Here is a table of points, one per row:
vec![0.4, 0.1, 0.6, -0.3, -0.1, 0.6, 1.7, 0.0, -0.7, 0.4, -1.2, -2.4, 0.1, -0.7, 0.2, 0.0, -0.9, 0.7, 1.4, -0.6, 1.4, -0.6, 0.0, 1.5]
vec![-0.4, 1.7, -0.1, 1.1, 1.5, -0.7, 1.6, -0.5, 0.4, 0.0, 0.4, -1.3, -2.1, -1.5, -0.7, 1.1, -1.2, 1.1, -0.8, -0.1, -0.4, -1.6, -0.6, -0.2]
vec![-0.4, -1.4, 0.5, -0.6, 0.4, 0.1, -0.2, 0.4, -1.6, 0.9, -1.1, -0.2, 0.2, -1.0, 1.5, 0.1, 2.2, 0.9, -0.2, -1.1, 0.6, -0.5, -0.9, -1.1]
vec![0.3, 0.0, -0.1, 0.0, 0.7, 0.4, 1.9, 0.2, -0.4, 2.7, 0.7, 0.2, -0.7, 0.8, 0.6, -0.4, -0.6, -0.9, -0.7, -1.7, 0.4, -0.1, 1.4, -0.9]
vec![0.3, 0.9, 0.1, 0.8, 0.7, 1.2, -0.2, 0.0, 0.6, 0.3, 0.4, 0.5, 1.4, 0.0, -0.3, -1.1, 2.3, -0.6, -0.5, -0.6, 1.1, 1.5, -2.7, 0.1]
vec![-1.6, 0.1, 0.6, -0.4, -0.8, 1.0, -1.7, 1.0, 0.8, -1.5, -0.5, 0.9, -1.4, 0.0, -0.2, 0.1, 0.6, 1.7, -0.2, -1.3, 2.0, -2.3, 1.0, -0.6]
vec![0.0, -0.6, 2.4, -0.4, 1.0, 1.6, -0.5, -0.6, -1.9, 1.0, 0.5, 1.1, 0.6, 1.0, 0.0, 0.5, 0.9, 1.0, -1.3, 0.8, 0.4, 0.3, 1.6, -1.1]
vec![0.5, 1.1, 1.4, 0.5, 1.3, -0.2, -1.4, -0.1, 0.5, 1.9, -0.2, -0.1, -0.1, -0.9, -0.3, 1.4, -0.7, -1.5, -0.3, -0.8, 1.6, 0.8, -1.1, 0.7]
vec![0.0, 0.9, 0.3, -0.7, -1.1, 0.7, 0.0, 0.3, 1.0, 1.3, -0.7, 0.5, -1.1, -1.6, 0.2, 0.1, -1.3, -0.1, 1.1, 0.3, 0.2, -1.3, 0.0, 0.4]
vec![-0.2, 1.4, -0.4, -0.3, 1.0, 1.7, 0.9, 0.3, -0.3, 0.1, -1.5, -1.5, 0.5, 0.8, -0.5, 1.7, 1.6, 1.5, -0.8, 1.2, -1.5, -0.7, 0.7, 0.0]
vec![0.1, -0.6, -1.7, 0.5, 0.2, 1.5, 0.9, 0.0, -0.5, 0.1, 0.4, 0.5, 0.7, -1.2, -1.3, -0.9, 1.2, -0.2, -2.0, -0.5, 0.9, -1.8, -0.8, -0.2]
vec![-1.0, 0.8, -1.1, -1.3, -0.8, 0.5, 0.5, 0.5, 0.3, 0.8, -1.0, 1.0, 0.9, -0.6, -0.6, 0.8, -2.2, -1.4, -0.5, 0.4, 0.5, 0.9, 0.5, -1.8]
vec![1.5, 1.8, 0.2, -1.5, -1.3, -1.6, 1.0, 0.1, -0.8, -2.0, 0.2, -0.6, 0.1, 0.1, -0.4, 0.0, 1.0, -2.3, 0.5, -0.4, -0.6, 0.6, 0.2, -0.3]
vec![-0.2, -2.1, -1.1, 0.8, 0.1, -1.0, -0.2, -1.9, 0.6, 0.4, 0.6, -0.7, -1.7, -0.7, -0.7, 1.7, 1.2, -1.7, -0.3, -1.0, -1.5, 1.5, 0.8, 0.5]
vec![1.1, -1.7, 0.0, -0.9, -0.3, 0.9, -0.7, -1.1, 1.7, -0.8, 1.8, -1.5, 0.7, 2.4, 1.7, -0.7, -0.8, 1.1, 0.3, -0.6, 1.0, -0.4, 0.5, -0.9]
vec![-0.3, -0.4, 0.4, 0.1, -1.9, -2.5, -1.0, 0.1, -0.1, -0.1, -1.6, 1.0, 0.0, 1.3, -1.3, 0.3, 0.8, 0.1, 0.2, -0.3, 0.1, -0.5, -0.1, -1.3]
vec![1.2, 0.5, 0.4, 1.3, 0.4, 0.8, 0.8, 0.0, 0.1, -0.4, 0.8, 0.6, 0.3, -0.7, 0.6, 1.0, -0.4, -1.0, -2.1, 0.7, 1.2, 0.3, 0.0, 0.9]
vec![0.2, 1.9, -0.3, -0.4, -0.1, 1.3, -1.9, 0.6, -0.4, -0.6, 2.5, 0.8, 0.6, 0.8, 1.1, -0.2, -1.2, 0.6, 0.6, -2.7, -0.6, -0.1, 1.1, 1.9]
vec![2.4, -1.0, -0.6, -1.2, 0.8, 0.6, 0.1, 1.7, -0.2, -0.4, -0.2, 0.0, 0.6, 0.2, -2.1, 0.7, 0.9, 0.7, -0.8, -1.2, -1.1, -1.2, -0.6, 0.1]
vec![-0.5, -0.7, -2.2, 1.4, -1.4, 0.8, -2.0, 0.7, -0.3, -0.8, -0.6, -1.9, 0.6, 0.2, 0.4, 0.9, -0.9, 1.2, -0.5, -0.3, 1.1, 0.6, -0.9, -0.5]
vec![-0.4, 0.9, -0.5, -1.2, -0.3, 0.3, -2.7, 1.4, 2.0, -0.9, 1.3, -0.5, -0.7, -1.9, 1.7, 0.2, 1.2, 0.7, -0.8, 1.9, -0.6, 1.7, 0.2, -0.6]
vec![-1.4, 0.1, 2.2, 0.3, -0.6, 1.7, 0.7, -2.0, -1.8, -0.6, 0.6, -0.2, 0.4, -0.3, 0.4, -0.7, 0.3, -0.4, 0.2, 0.7, -1.2, 0.8, 0.7, 0.2]
vec![-0.9, -2.2, -0.2, -0.6, -1.1, -0.1, -0.4, -1.1, 0.7, -1.0, 0.3, 0.5, 1.3, -0.6, -1.5, 0.7, -1.7, -0.4, 0.3, 1.3, -0.7, -1.0, 1.0, 1.0]
vec![-0.9, 0.1, 0.7, 0.6, 1.6, -1.2, -0.9, 0.9, 1.7, 0.5, -0.7, -1.4, 1.9, 1.3, -0.6, 1.0, -0.1, -0.4, -1.6, 0.9, 1.2, -0.5, 1.7, -0.6]
vec![-0.7, -1.0, -0.4, -0.6, 0.4, -1.8, 0.8, 0.5, 0.3, 0.6, -0.6, -0.8, 1.7, -0.8, 0.4, -0.7, -0.1, 1.5, -0.1, 0.3, -0.4, 0.4, 0.3, 2.8]
vec![-1.0, 0.6, -1.9, -0.3, 0.7, 0.1, 1.0, -0.1, -1.4, -1.0, -1.0, -0.2, 0.4, -0.5, 1.1, 0.8, -0.2, -1.3, 1.1, -0.7, -0.9, -0.8, 0.6, 0.6]
vec![2.6, 1.1, -2.1, 0.8, 0.0, -0.7, 0.2, -0.6, -0.5, -0.1, -0.9, 0.0, -0.3, 0.8, 1.5, -0.2, -0.4, 0.3, -1.7, 1.8, 1.1, -1.1, 0.2, -0.2]
vec![0.9, 0.2, 1.5, -0.6, -1.4, -1.0, -0.6, 0.2, -0.4, -0.3, 0.3, 1.3, -0.3, 1.7, -0.9, 1.5, 0.9, -0.6, -0.8, -0.3, -0.9, -0.6, 0.3, 3.1]
vec![-0.2, 1.0, -0.2, 1.9, 0.4, -0.7, 1.0, 0.8, 0.3, -0.9, -1.4, 0.3, 0.7, 1.1, 0.2, -0.4, -0.4, 0.0, 1.3, 0.2, -2.4, 1.2, 1.4, -1.6]
vec![-0.6, 0.3, 0.5, 0.0, 0.5, -0.6, -0.2, -2.6, 1.8, -1.1, -2.3, 1.6, 0.2, -0.7, -0.6, -1.3, 0.2, 0.0, -0.1, -1.2, 0.5, 0.4, 1.2, 0.0]
vec![1.0, -0.5, 0.8, -0.1, 0.1, -1.3, -1.4, -1.2, 0.3, 1.2, -1.3, -0.5, 1.2, 0.7, 2.6, -0.6, -0.7, -0.4, -0.3, -1.1, -1.3, -1.1, -0.8, -0.2]
vec![-1.0, -0.4, -0.3, 0.5, -0.6, 0.6, -0.8, -0.1, -1.5, -1.2, -0.3, -1.2, -2.8, 1.3, -0.8, -0.8, -1.9, 0.7, -1.0, -0.6, -0.4, 1.6, -1.8, 0.4]
vec![0.9, 0.3, 0.5, -0.8, 1.1, -2.1, 1.2, 0.3, 0.1, -0.6, 1.3, -0.5, -0.9, -0.7, 0.9, 0.0, 1.0, 0.2, 1.6, 1.1, 1.7, 0.5, 1.2, 0.5]
vec![1.0, -2.0, -0.5, 0.5, 0.2, -0.8, -0.1, -0.6, -1.2, 0.0, -0.2, -0.3, 0.0, -0.3, -1.1, -1.3, 0.7, -0.7, 0.7, 1.6, 1.6, 1.3, 2.2, -0.1]
vec![-2.0, -1.1, 0.1, 0.8, 0.4, -0.1, 1.0, 0.5, 1.6, -0.9, 1.3, -0.1, 1.5, 1.3, 1.1, 2.2, 0.8, -1.4, 1.3, 1.0, 0.0, -1.5, -1.9, -0.5]
vec![-1.2, -0.3, 0.9, -0.4, -0.4, -1.3, 0.9, -0.5, -0.5, -1.2, -0.1, 0.7, -1.0, -0.3, 2.2, 1.6, -0.1, -0.4, -1.3, 0.7, 0.3, 0.0, -0.5, 0.1]
vec![0.8, -2.6, -0.6, 0.6, 1.2, 1.4, 0.8, 0.8, 0.7, -0.9, 0.8, 2.5, -1.6, -0.7, 1.0, -0.6, -0.6, 0.3, 0.8, 0.5, -0.2, -1.4, -0.7, -0.1]
vec![0.8, 1.8, 0.3, 0.8, -1.2, 0.5, -0.1, -1.0, 0.0, 1.2, 0.8, -0.9, -1.7, 0.5, -0.4, -1.3, 1.3, 0.0, 2.1, 0.5, 1.0, -1.3, -0.1, -1.3]
vec![-0.6, 0.3, -1.0, 0.5, -0.7, 0.1, -1.4, 2.1, -1.6, -0.6, 1.9, -0.3, 0.6, -0.6, 0.3, -1.4, 0.0, -0.3, -1.3, -0.4, -0.3, -0.4, 2.0, -0.5]
vec![-0.2, -0.6, 1.2, 0.1, -0.5, -0.8, 0.2, 0.2, -1.7, -0.7, -0.5, -0.9, 0.8, -1.3, 0.7, 0.3, -0.3, 0.0, 1.6, -0.6, 0.1, 0.4, 0.0, -0.5]
vec![-2.0, -0.1, 0.2, -1.3, 1.3, 0.1, 0.9, 1.3, 0.7, -0.9, 0.1, -1.1, -2.3, 1.7, -0.4, -1.7, -0.4, -0.2, -1.6, -1.5, 0.7, 0.9, 0.2, 0.6]
vec![0.4, 0.0, 0.1, -2.3, 1.0, 0.9, -0.3, -0.8, -0.8, 0.3, -0.1, -1.9, 0.5, -0.7, -1.6, -1.4, -1.2, -1.2, 1.0, 2.0, 0.4, -0.7, -1.7, -0.1]
vec![-1.4, -0.3, 0.4, -0.3, 0.4, -1.0, -1.2, -0.1, -1.1, 0.8, -0.8, 1.1, 0.2, 0.0, 1.1, -1.7, 0.5, -1.0, -1.4, 1.3, -1.7, -2.2, -0.6, -0.1]
Along one direction, these points spread out more than along any other. For each point below, how far along it does it lie, from 0 to 99? 50 is the average, and the first point above lies past it. One standard deviation of the points above along it is 16.
vec![-1.3, 1.4, -0.5, 1.2, -0.1, -0.7, 1.0, -0.1, 0.9, 0.1, 0.2, 0.1, 1.3, -0.9, 0.5, -1.0, 1.0, 1.3, 0.3, 0.8, 0.0, 1.2, 0.6, 1.8] 59
vec![1.2, 0.1, -0.8, 0.4, -0.7, 1.0, 1.3, 1.0, 0.1, -0.8, -2.4, 0.9, 0.2, 1.0, 0.3, -0.4, -0.1, -1.1, 0.2, 0.6, 1.5, 0.4, -0.4, 1.4] 56
vec![-0.2, 0.3, -1.3, -0.8, 1.0, 0.5, -1.1, -0.1, 0.7, -1.3, 0.4, -0.6, 0.1, 1.9, 0.4, -1.8, -0.9, 0.4, 0.0, -0.7, 0.5, 0.5, -1.1, 0.1] 25
vec![1.0, 0.3, 2.1, 1.0, 1.1, -1.1, 0.3, -0.3, 0.5, -1.8, 0.5, 0.8, 0.9, -1.3, -2.2, -0.7, -1.5, 1.0, 0.4, 0.0, -0.7, 0.1, -1.4, -1.0] 60
vec![-1.4, 0.8, -1.6, -1.2, 2.5, -0.8, -1.4, -0.2, -0.5, 0.4, -0.5, 1.2, -0.7, 0.7, -0.9, 0.5, 1.4, -0.6, 2.3, 0.6, -0.4, 0.0, 0.7, 0.4] 62
vec![1.5, 0.2, 0.8, 0.9, 1.5, 2.2, -1.1, -0.4, -0.4, 0.4, -0.8, 0.3, -1.0, 0.6, 0.2, 1.5, -0.5, -0.4, 1.0, 1.2, -1.3, 0.8, 0.2, 0.4] 53
vec![0.8, 1.1, 0.4, -1.5, -0.6, -1.2, 1.1, -0.5, -0.3, 1.3, 1.2, 1.5, -1.0, 0.4, -1.0, 0.0, -0.8, 2.0, 0.1, 0.8, -0.6, 0.9, -1.4, -0.6] 54
vec![-1.0, -0.3, -1.3, 0.4, -1.6, -1.0, 0.2, -1.7, -1.5, 0.2, -0.1, 0.8, 0.3, 0.4, 0.0, 1.2, 0.6, 1.8, 0.9, 0.1, 0.6, 1.1, 0.0, -0.7] 59
vec![0.5, -0.3, -1.4, -1.4, 0.2, 0.9, 0.6, 0.0, 0.6, 1.5, 0.6, 1.1, 1.6, -0.5, -0.1, 1.3, -0.7, 1.9, 0.1, -0.8, 0.2, 0.8, -0.4, -0.2] 41
vec![0.1, -1.0, 0.6, 1.8, -1.7, 0.8, 0.1, 2.8, 1.1, 1.8, -0.3, -0.1, -1.3, 0.3, -0.9, -1.3, -0.1, 0.3, 1.1, 0.4, -0.7, -0.4, -0.4, 1.0] 39
vec![0.3, 0.1, 0.1, 1.4, 0.9, -1.5, -0.1, -0.2, -1.0, -0.9, -0.1, -1.2, 0.7, -0.8, -0.3, 0.2, 0.8, 0.1, 0.6, -1.0, -0.4, -0.2, 0.5, -0.3] 63
vec![-0.4, 0.3, -0.5, 1.3, -1.6, -0.2, 0.3, -2.1, 1.0, 0.5, 1.3, -1.1, 0.4, 0.0, -1.1, -0.8, 0.0, -1.1, -0.1, -0.4, -1.1, -1.1, 0.2, 0.1] 58
vec![1.4, -0.8, 0.7, 0.0, -0.2, 0.0, 0.8, 2.3, 0.0, 1.4, 0.8, 0.0, -0.4, -0.7, 0.4, -0.5, -0.5, -0.9, 0.0, -0.5, -0.4, 1.0, -0.6, -1.3] 48
vec![0.8, 0.0, -0.1, -2.0, -1.6, 1.3, 0.6, 0.2, 2.1, -0.2, -1.6, -0.9, -0.6, -1.7, 0.6, 0.0, 1.6, 0.2, -1.1, -0.4, -1.4, 0.5, 0.5, -0.9] 49
